These are runs of 6 systems, one row a step. Runs of the same system follow the same rule from any start.
k_620, run 1:
[[-60  20  44   0  -2  17  26  18  39  48 -20  24  53  63 -11  37 -24  -2
   14 -18]
 [-27 -14  82 -10  22 -52  29  12  12  20 -20 -51  28 -28  18  41 -43  22
  -11 -29]
 [ -8  11  -8  -3  47  -1 -10  41   9 -10 -38 -69  44 -12  23 -34 -12  70
   47 -11]
 [ 18 -31 -33 -30  23 -48  -5 -22   1 -23 -19 -39   3 -64  -3 -89   4  28
  -22  15]
 [ 46   3 -62   1  -7 -12 -47  25 -13 -21 -17 -17 -45  20  19 -63  72 -20
   -2  -1]
 [ 18  -2 -41 -10 -11 -18  13 -26  24  15   7  70  -6  45 -32 -41  50 -52
  -50  28]
 [ 21  26  32  30 -37 -33   7  27 -16  38  18  50 -32  62  16  50  28 -43
  -45 -26]
 [-15  58  37   9   1  19  48  14  31  27   0  54  62  56   8  37 -37  16
  -17  -8]
 [-28  21  67   2 -17 -24  25   8 -15  20 -12 -24   9 -29  19  30 -72  56
  -34 -47]
 [-24  31  -2 -23   0  38 -21  21  24 -21 -58 -61  42 -22  32 -37 -38  50
   35 -30]
 [-31 -50 -12 -36   2 -24 -21 -36  19 -12 -38 -68 -15 -42 -21 -74   5  14
  -22  -5]]
k_437, run 2:
[[ 10  18  22  48  33  26 -10   7 -60 -19 -22  16   3 -14 -48  -1  75  57
  -11   7]
 [ 27  -7  28 -40 -20   0 -71  24 -19  13 -54  58  10  30 -41 -31  18  14
    7 -30]
 [-15 -34  -9 -10 -10  88 -40  -4   1  17  10 -27 -12  49   9 -24  24 -18
   -9 -72]
 [-48   6 -24 -19 -62 -30  -5  10  50  52  -3 -28  -6  47  39 -22 -52 -21
   14 -26]
 [-25 -31   4   7  29  -9  58  -3  41   5  43 -55 -10   7  38  54 -11 -69
   -2   6]
 [-12  39 -18  51  20 -78  50  20   0   5  14 -30   1 -15  20  21  -3  39
   17  60]
 [ 63 -24  38  -6  68 -51  13  17 -34 -36  -3  36 -10 -32 -34  29  27  -4
  -14  35]
 [ 47  32  -4  28  15  21 -39  19 -54 -31 -26   5 -10  -8 -14 -38  53  70
  -20 -14]
 [ 27 -14  30 -61 -28   6 -51  -3  -2   1 -50  48  -7  20 -29 -48  -2  -4
  -48 -47]
 [-36  13   6   8 -44  83 -17 -13  15   8  -9 -40   1  29  33  -8  18 -25
  -22 -69]
 [-76  10   6 -19 -39 -27  31   0  63  50 -17  -8  18  44  13   8 -45 -26
    3  -2]]
k_692, run 3, 11 rows:
[[-28 -21  18 -35  25 -15  11  17  -7 -14 -34   4  52 -76  -2  28   2 -64
   62  35]
 [-26 -37 -25   7  22  54  -8 -12 -55 -23  11  26 -11 -56 -51  15  41 -32
   43  38]
 [ 25  -7 -17 -41  18  -4   9  25  -4 -14   8  83   3  -6 -27  34 -19 -64
   42  53]
 [ 50 -41 -15  -8   9  49 -22 -64  12 -37  62  25  -7 -33 -35  19 -18  -3
   29  34]
 [  9   5 -22 -14 -55 -23  -5 -21   2  23  43  54  13 -36   1  16 -83   3
   49  32]
 [  3 -45  38 -17 -14  -3 -13 -60  20 -19  19 -33  37 -89   1  22 -36 -10
   39  12]
 [-73   4  -3   9 -42   9   0  -4 -42  20  -8  15  13 -72 -20  26 -26  -9
   59  28]
 [-27 -48  36 -44  41   1  10   6  -5 -20 -31   9  23 -59 -30  39   4 -68
   42  28]
 [-26 -22 -36   5  17  65 -15  -3 -38 -19  16  35 -24 -18 -56  29  20 -22
   66  48]
 [ 31 -33 -25 -50  37 -11  13  10  17  -7  29  64  12  -4 -24  13 -41 -50
   40  49]
 [ 47 -38 -32  12 -15  26 -40 -55   4 -20  69   5  -4 -38 -15   9 -12   7
   60  33]]
k_620, run 4:
[[-49 -18  66  25  14  10  -5   0 -21   6 -51 -33  13 -12 -31  26  84 -15
  -14 -23]
 [ -9 -14  40 -32  71  -6  -3  51 -18 -15 -73  27  36  -7 -49  13  35  -3
   30  19]
 [ 43 -30  11 -49  78 -48   9  46 -10 -36 -20   3 -46   8 -27   7 -34  22
  -13  21]
 [ 47   2 -73 -26  15 -30  -7  44   8   0  30   9 -27  29  29 -35 -67  25
   29  17]
 [ 28  10 -58  12 -43 -22  24 -43  37   9  67 -13 -23   5  50 -37 -32  -8
  -38   5]
 [-17  36 -34  64 -85  20  -5 -29  -2  42  37 -10   8  13  40 -15  46 -12
   -8 -20]
 [-31  32  46  34 -43  33  15 -46   9   5 -24  23  52 -15 -13  14  67 -26
  -37  -7]
 [-29   4  83   5  10  21 -17  24 -38   1 -65  15   3   9 -49  44  40  13
  -14 -30]
 [  2 -13  50 -68  61  10  -4  45   2 -23 -66  30  22  -1 -37  14 -40   9
   16  -1]
 [ 11 -48  -5 -54  49 -34  -4  41   7 -13  -1 -41 -54  11   2  -4 -73  27
    9  -7]
 [ 14 -15 -78 -21   3 -27   0  16  33  10  34 -38   1   4  51 -47 -44  -6
   46  12]]
k_437, run 5:
[[ 14 -35 -38  47   4   3  -8 -26 -34 -11  62  -6 -66 -13 -34  27  46 -12
   18  45]
 [ 87  15 -19  -4 -20 -41 -58 -14  36 -35  -2   4  -3   7  -6 -26  -6  47
   38  39]
 [ 53 -56  18  -3  11  20 -19 -71  -3 -14  53 -10  -1 -34 -13 -31  -3  27
  -53 -33]
 [ 23  49   9  -4 -61   6 -18  -8   7   2 -18  -7  63 -44  60 -36 -40  35
    1 -41]
 [-41  -9  16 -45  32  53  67 -17   6   3  -1  31  45 -30  -3  -3 -45 -34
  -47 -15]
 [-63  66 -22  33 -44  33  34  33 -47  14 -12  22   6 -26  22  36  -4 -19
   29  15]
 [-25  -2 -13 -36  35  22  20  16  19 -24 -21  55 -20  28 -63  35 -11 -38
   32  69]
 [ -7 -12 -31  54 -31  22 -44 -16 -38  -5  35 -14 -65   2 -36  25  41  22
   45  30]
 [ 63 -31  -8 -38  -9 -29 -71 -23  56 -23  -5  -4  -4  15 -29 -25 -19  22
   51  26]
 [ 24 -57  -9  22  -5  23 -23 -65  -5  10  66 -53   6 -40  15 -40   7  19
  -16 -40]
 [ 29  32  -9 -24 -36 -34   4  -2  33  10  -5   2  77 -39  66 -45 -49   7
    7 -16]]
k_730, run 6:
[[   4  -17  -39  -54  -17   55  -34   12   35   19    4   35   20   50
     8  -31  -32  -34   43  -24]
 [-103   -5  -32   -1  -11   18   35   30   -1   58   -3  -38   -1   24
    28   -5  -26  -24   15  -28]
 [ -16   30   14   -2   -3  -39   43    2   77  -10  -28  -43   20   24
    45   23   19  -62  -13   18]
 [   2   34   29   48   39  -13   56    0   -8  -24    1  -26  -37   21
    -1   30   34   25  -81    6]
 [  83    7   50   10    2  -76  -34    7  -14  -35  -24   -2  -18  -28
    -7   12   22   40  -18    7]
 [  76  -17  -14   -9    6   45  -54   -6  -33  -19   37   44  -40   25
   -28  -24   -2   39  -19  -26]
 [  -8  -26  -37  -29  -43  -15  -54   35  -45   49    2   22    0  -13
     4  -47  -41   16   59  -25]
 [ -24   -8  -40  -31  -34   52    1   -3   42   28   26   19   20   46
    36  -10  -25  -72   21  -23]
 [ -93   42  -13   23  -11   -9   66   37    8   46  -18  -22   16   17
    36   14  -10  -18   -4    0]
 [  11   33   63    1   14  -36   47   -4   59  -28  -30  -22   16   14
    26   53   17  -45  -44    6]
 [  24   39   40   41   38   -1   13   10  -23  -41  -15  -18  -47   21
   -22   28   24   67  -56    3]]
k_866, run 7, 11 rows:
[[ -9 -23  73   2  32  11   0  18 -52   1 -19  12  52 -72 -13  54   3  -1
   34 -15]
 [-49  -2   5   3  43  29  -3  24 -12 -23 -26 -23   6 -26 -39  40 -18  39
   87  43]
 [-42 -59  -5 -41  57 -32  23 -14  19   4  -7  11  13 -26 -67 -14 -27   6
   23  55]
 [  5 -29 -46  15   2 -33  -5 -60  60 -12  44 -38 -13  -8 -23 -21  -5  13
   34  65]
 [ 57  -1 -36  -4  10  -4  14 -52  55  -5  38  50  53  19  -5 -46  18  -9
  -21  33]
 [ 86  -1  -2  47 -19   5 -12 -40  -9 -10  68  12  33 -37  38  11  41 -20
    2  -3]
 [ 50  55   6  11  -4  66  -4  27 -33 -29   0  67  57 -26  24  27   6  -5
   29   0]
 [-12 -11  48   7  12  23   6  12 -81  -6   3  29  13 -85 -19  54 -14   4
   21  -4]
 [-61  25   4  -6  -2  12   1  13 -15 -14 -39   5   7 -43 -38  29 -43  40
   72  49]
 [-57 -45  23 -21  29 -28  21 -49  23   8 -13   1  21 -36 -74 -12 -23  29
   -3  45]
 [  2 -20 -24  26  -6 -46 -13 -53  71   5  20 -46  27   5 -20 -29  13  35
   43  51]]
k_383, run 8:
[[ 43  14  57 -33  14  14 -26  48  12 -56 -47  -5 -28  17   6  74  -5 -31
   24  -6]
 [ 25   0 -16  25 -58  -5 -44 -39 -37  11  25  30 -54   4 -38 -40   6  59
  -42  -9]
 [-16 -19  31 -18 -28 -18  -3  31  13  36  27 -34  -9  10  55  57 -71 -34
   36 -41]
 [-24  45  -1  25 -42  50  21 -72  30 -18  -3 -15  22 -17   1 -34   1  45
  -58  -6]
 [-49 -47 -41 -15  54 -33  42  44  -7  60  20 -17  30   8  19 -29 -14 -28
   23 -10]
 [  9  42  36   1  40  47  14   0  26 -72 -68 -26  22  -8  -3  17  60 -11
  -16  13]
 [ 17 -33 -66   2  34 -25 -20  33 -48  21  18  34 -43  32 -40 -51  35  18
    7  19]
 [ 52  10  60 -12 -19 -11 -32  26  11 -42 -22 -22 -31   0  32  78   6 -46
   18 -16]
 [ 13  32 -40  27 -68  12 -21 -39 -15  15  38  39 -43  23 -18 -37 -21  59
  -39   1]
 [-12 -31  37 -29 -13 -46  21  14  21  40  21 -26  19 -15  56  31 -63 -47
    5 -40]
 [-42  67   6  22 -18  65  34 -36  16 -13 -27   8  43  -5 -11 -23  10  50
  -44  -1]]
k_383, run 9 (11 x 20):
[[ 40 -20  66  12 -25 -44 -38 -13 -10  41   9   5   6  29  -4  -9  -1  52
  -48 -64]
 [ -6   2  27  13   9  69   0  14 -10  25  40 -20  17  33  34  28 -57  46
    5 -69]
 [-16 -33  -9   7  25  57  27 -38 -18 -11  37 -61   4 -54  25 -31   0   3
  -46 -43]
 [-69  15 -53  13  21  44  45  47 -31   1  -9 -42 -14 -17  37  -1  25 -46
   18   1]
 [ -6  12 -43 -30  21 -11  22   3  32 -58 -52 -28 -54   3  -3 -28  41 -48
  -35  41]
 [ 10  29 -14  15 -17 -84 -15  52  -7  20 -45  18 -41  53  -5 -13  57 -16
   -8  23]
 [ 72  26  36 -24  -8 -33 -30  21  48 -21 -20  21 -27  75   3  16 -25  25
  -23 -11]
 [ 50   3  36  26 -29 -25 -26  -5 -29  42  30  21  18  15  17 -18 -12  62
  -46 -65]
 [ -1  -1  21 -16  13  68  13  18 -14  11  34 -12  22   2  49  21 -77  15
   -4 -71]
 [-45 -16 -11   1   6  65  30 -32 -36  -7   6 -36   5 -61  12 -37  11  -6
  -55 -36]
 [-84  -4 -44 -14  30  28  39  49 -21   5 -28 -37 -31   2   8   1  14 -54
   16   4]]
k_730, run 10:
[[ 63 -14  20   4  42  57   3 -16  -3 -60  23 -26  27 -47  36  29  30 -34
   -4 -18]
 [ -1  26 -42 -12  46  22  12  49 -65 -47 -36  10 -23 -57 -18 -17   0  31
   23  38]
 [  7 -51  13 -64 -16   6 -26 -25  -8 -33  -5  19 -46 -52 -34  21 -36 -61
   11  17]
 [-55  27 -54  21 -50  35  -6 -28   3  -2   8  19 -51  19 -44   3 -13  20
   33  56]
 [-45 -34  30 -10 -24 -56  20 -60  38  50  12  28  47 -14 -38  -5 -17 -14
   -9  24]
 [ -8  28  20  72 -22  57   5 -52  33   6  36 -26  51  14  11  28  37  26
   12  -4]
 [  5  -5  24   0  77 -18  32  16  -7   3 -30   6  95 -35 -11 -30  25  39
    1   3]
 [ 38 -37  30  -3  42  69 -27   1 -20 -54   4 -52   2 -44  14  34  30 -18
   23 -31]
 [ -3   1 -69 -30  57  10  -2  46 -29 -43 -38   0 -30 -22 -28 -40   8  17
   38  51]
 [-20 -74  -9 -38 -16  -6  -6 -36  -8  -9  28 -15 -63 -46 -23  18 -25 -62
    1  16]
 [-31  46 -67  39 -56   0  10 -36  23  -2  22  11 -27   6 -15  -5  -2   9
   28  73]]
k_866, run 11, 11 rows:
[[ -1 -19 -10 -30  -9  36   4 -38  16 -19  31  70 -29   9 -62  37 -36 -33
   15  50]
 [ -6  -5 -18  35 -44 -35  17 -44  -6  50  80  40  11 -14  -9   9 -51  25
    8  32]
 [ 10  43  19   4 -36  19  28 -53  58  -9  19   7  70 -34  38   8 -56  13
   -3   7]
 [ 13  13  22  48  35  16  29 -22 -24  -4  17 -13  79 -56  13 -20  29  57
  -21 -11]
 [ 30   9  23  -5  27  -2 -25  28  -5 -39 -56 -24  66 -64  16  -1  43  -3
   60  13]
 [  1 -39  11  -5  68  45 -17   2 -33 -43 -24  14  -8 -20 -75  19  54  -1
   31  31]
 [ -4 -45 -27 -15   3 -43 -33  16 -10  18  11  36 -15  -2 -47  14  -8 -19
   80  56]
 [ -7 -26 -15 -17 -10  29  17 -64  52 -11  54  35 -20  16 -43  33 -50 -19
   10  49]
 [ 11   7 -33  36 -21 -33  37 -42  17  49  82  31  47  -8  14 -17 -39  29
   -4  23]
 [ 42  35  15   9 -15  19  27 -43  43 -35  19 -12  73 -52  57   6 -20  -6
  -10   1]
 [ 32  32   6  44  41  28  14   2 -49 -22  -3   9  64 -54   4 -19  51  48
   -6  -3]]
k_692, run 12, 11 rows:
[[ 64  -5  23  23 -46 -60 -22 -37  14  17  20  43  13   9   4  -4  63 -43
  -36   2]
 [ 21  53  44  52 -29  43  23 -42  10   3  28  43  62   0  12  33  10  21
  -32  -9]
 [ -8 -18  79  -2  -3   2  11   8 -39  39  25  25  -4  -2   0  53 -53  14
  -37 -60]
 [-22  20  42 -13   8  66 -15  39  -4 -29 -28 -48 -18   3  21  55 -56  31
   35 -39]
 [-68 -25 -35 -51  27  17  16  27 -10  -2 -26 -41 -58   0 -12 -30 -58  11
   -7  -7]
 [ -9 -14 -38 -22  -1 -37 -34  22  43 -24 -41 -62 -53  29   3 -19  32 -33
   39  30]
 [-15   6 -72  21  19 -19  31 -32  39  -2   6  -2  18  15 -19 -65  58  -3
  -10  60]
 [ 51 -15   8  39  -5 -82 -10  -9   1  41  28  35  28  21  -8 -10  75 -19
   -8  19]
 [ 55  44  29  51  12  31  11 -12  -8  -6  25  38  85 -10  20   8  31  33
   -6  -9]
 [ 25  -7  44  -7  -6  12  -3  19 -72  29  25  46   4 -27  13  13 -40  19
  -40 -67]
 [ 16  32  41 -30 -24  63 -26  32  -6 -47 -36 -21 -21 -12  36  41 -49  -1
    5 -49]]

Which system made each of these runs?
run 13, 2 rows:
[[ 44  15 -10 -37  -3  32   0 -33  23 -38 -16  49  77 -60   2 -34  -1 -21
   15  27]
 [-66  -1   3   8   5  97  14  -6 -66  -7 -11   8   4 -52 -26  14  14  -7
    2 -16]]
	k_730
run 14 (2 x 20):
[[-23 -32  -9  -1  22  46 -25  38 -66   3 -20 -37  21 -59  21 -18  49 -30
   40 -40]
 [-34 -22 -32 -27  72  30  43   3  -5 -43 -33  -3 -12 -24 -40 -16  47 -45
  -19  46]]
	k_620
run 15:
[[ 12 -47 -35  31 -14  -9 -23 -63   5  -6  52 -22   2 -48 -20 -11  47 -22
   40  48]
 [ 26  32 -31   5 -14  25  10 -23  38  -7  14  78  57  14 -17   1  27 -38
   29  56]]
	k_866
run 16 (2 x 20):
[[ 13 -18  38 -24 -16 -23   8 -22  49   4  30 -21 -56  52  10  34 -67  -2
  -51 -31]
 [-39  31   3  35 -32   1  -1 -20  50   2   7 -77 -24  30  16  18 -42  66
   19   2]]
	k_692
run 17 (2 x 20):
[[ 22 -29  56  -2  46   6  33  -2  -5 -27  20 -36  33 -65  36  59   3 -49
   -7 -18]
 [  8  49 -46  25  59  29  19  58 -38 -35 -13   1   1  -9  -2   1   2  55
   48  43]]
	k_866
run 18, 2 rows:
[[  5  49 -60 -18 -53  18  -7   1  10 -13 -25  69 -29  32  -9 -32  24 -50
  -19  31]
 [-66  -5  43  14 -50 -27  15   3 -43  68   1  43 -15   6 -24  44   0 -36
  -24 -17]]
	k_730
run 19:
[[ 39 -28  25  -2  76 -38  33  19 -50  10  11  32  -3   2 -20 -18  27  17
  -72 -18]
 [ 27  51 -41 -22  26   9  22  86 -47   1 -18  50  -1  16  40 -22 -24   1
  -11 -18]]
	k_620
run 20, 2 rows:
[[-18  -7  71  -1  25  -3   9  19 -16  -7 -19  40  -2   2 -53  98  -2 -17
   30  28]
 [ 20  -8  43 -16  56   5   7  30   7 -27   9   0  -1  -1 -20  67 -71  46
   49  22]]
	k_620
run 21 (2 x 20):
[[ 33 -10  16  42  20 -81  24   3 -21   7  14 -13   2 -22  17  19  87 -43
  -25  19]
 [ 75  44   8  26  47 -32   9  26   9 -16 -17  30  35  44   0 -17  51  42
  -28  11]]
	k_437
run 22 (2 x 20):
[[ 32  39 -40  14  -6  71  27 -38 -19 -20  30  45  25 -15  14 -44  13  13
  -59  -8]
 [  6  62  14 -21 -77  26   5 -17   3   2  -8  82   3   2   2  19 -60  -1
  -27   0]]
	k_437
run 23 (2 x 20):
[[ 67  24  12  -9  17  62  12 -10  -3 -44   8  24  -3  10  23  -6  29 -25
  -80 -38]
 [ 20  41   5   8 -64  14  -9  -3 -14   1  24  32 -78  49  14  27 -36   6
  -58 -29]]
	k_692
run 24 (2 x 20):
[[ 65   3 -35 -14 -12  10 -35 -39  36 -46  29  -8 -49  23 -15 -37 -45  61
  -15  19]
 [ 18  -6  15  28 -54 -59 -14  19 -29  54  29 -16  37 -37  68   3   5 -25
   21 -41]]
	k_383
run 25 (2 x 20):
[[-40   5  11 -39 -11  35   2  -4  17  12 -16  65  53  -4 -42  24 -54  -6
   54  29]
 [-85 -12  36  -5   3  67  16 -31  37  11  -7 -30  26   7 -27  38 -38  14
   28  -8]]
	k_730
run 26:
[[ 42 -50 -20 -39 -10  37 -29 -47 -13 -17  35  40  32 -66 -16 -23 -14 -32
   32  12]
 [-63  14 -58  11 -21  78   7  -6 -40   7  15  21  16 -41 -10  -9 -12  -5
   54  22]]
	k_730
run 27, 2 rows:
[[-24 -32 -26  57   3  -2 -16 -33  38  31  34 -71  26  23  -1 -21  57  18
   45   8]
 [-14   7 -25  29  35 -61  46  48 -23  57  17  10  64  -7  35 -19  25  -9
   19   8]]
	k_692
run 28:
[[-48 -11  32   9  14  86  15  -7  17 -21   0 -16 -27  30 -23  81  20 -47
    8  -3]
 [-66   6 -12  27 -30 -37 -17   6  16  36 -21 -21 -12  30 -36   7 -17  47
   66  37]]
	k_437
run 29:
[[ 33  29  31 -33  21  47  12  18  55 -60 -29  -4 -25  48  20  50  -8 -47
  -23 -10]
 [-72  15  13  48 -27 -14  24 -27  -2  21  -3 -41 -47  16 -31   8  -7  63
  -43   3]]
	k_437
run 30:
[[  2  45 -19  -3  12 -20   9  17 -23 -46 -32   3  -5 -70 -12  -1 -40  64
   37  60]
 [ 51  18 -26 -16 -32   4 -47 -31  12 -71  -9 -19 -64 -29 -17 -22 -29  49
    2  33]]
	k_620
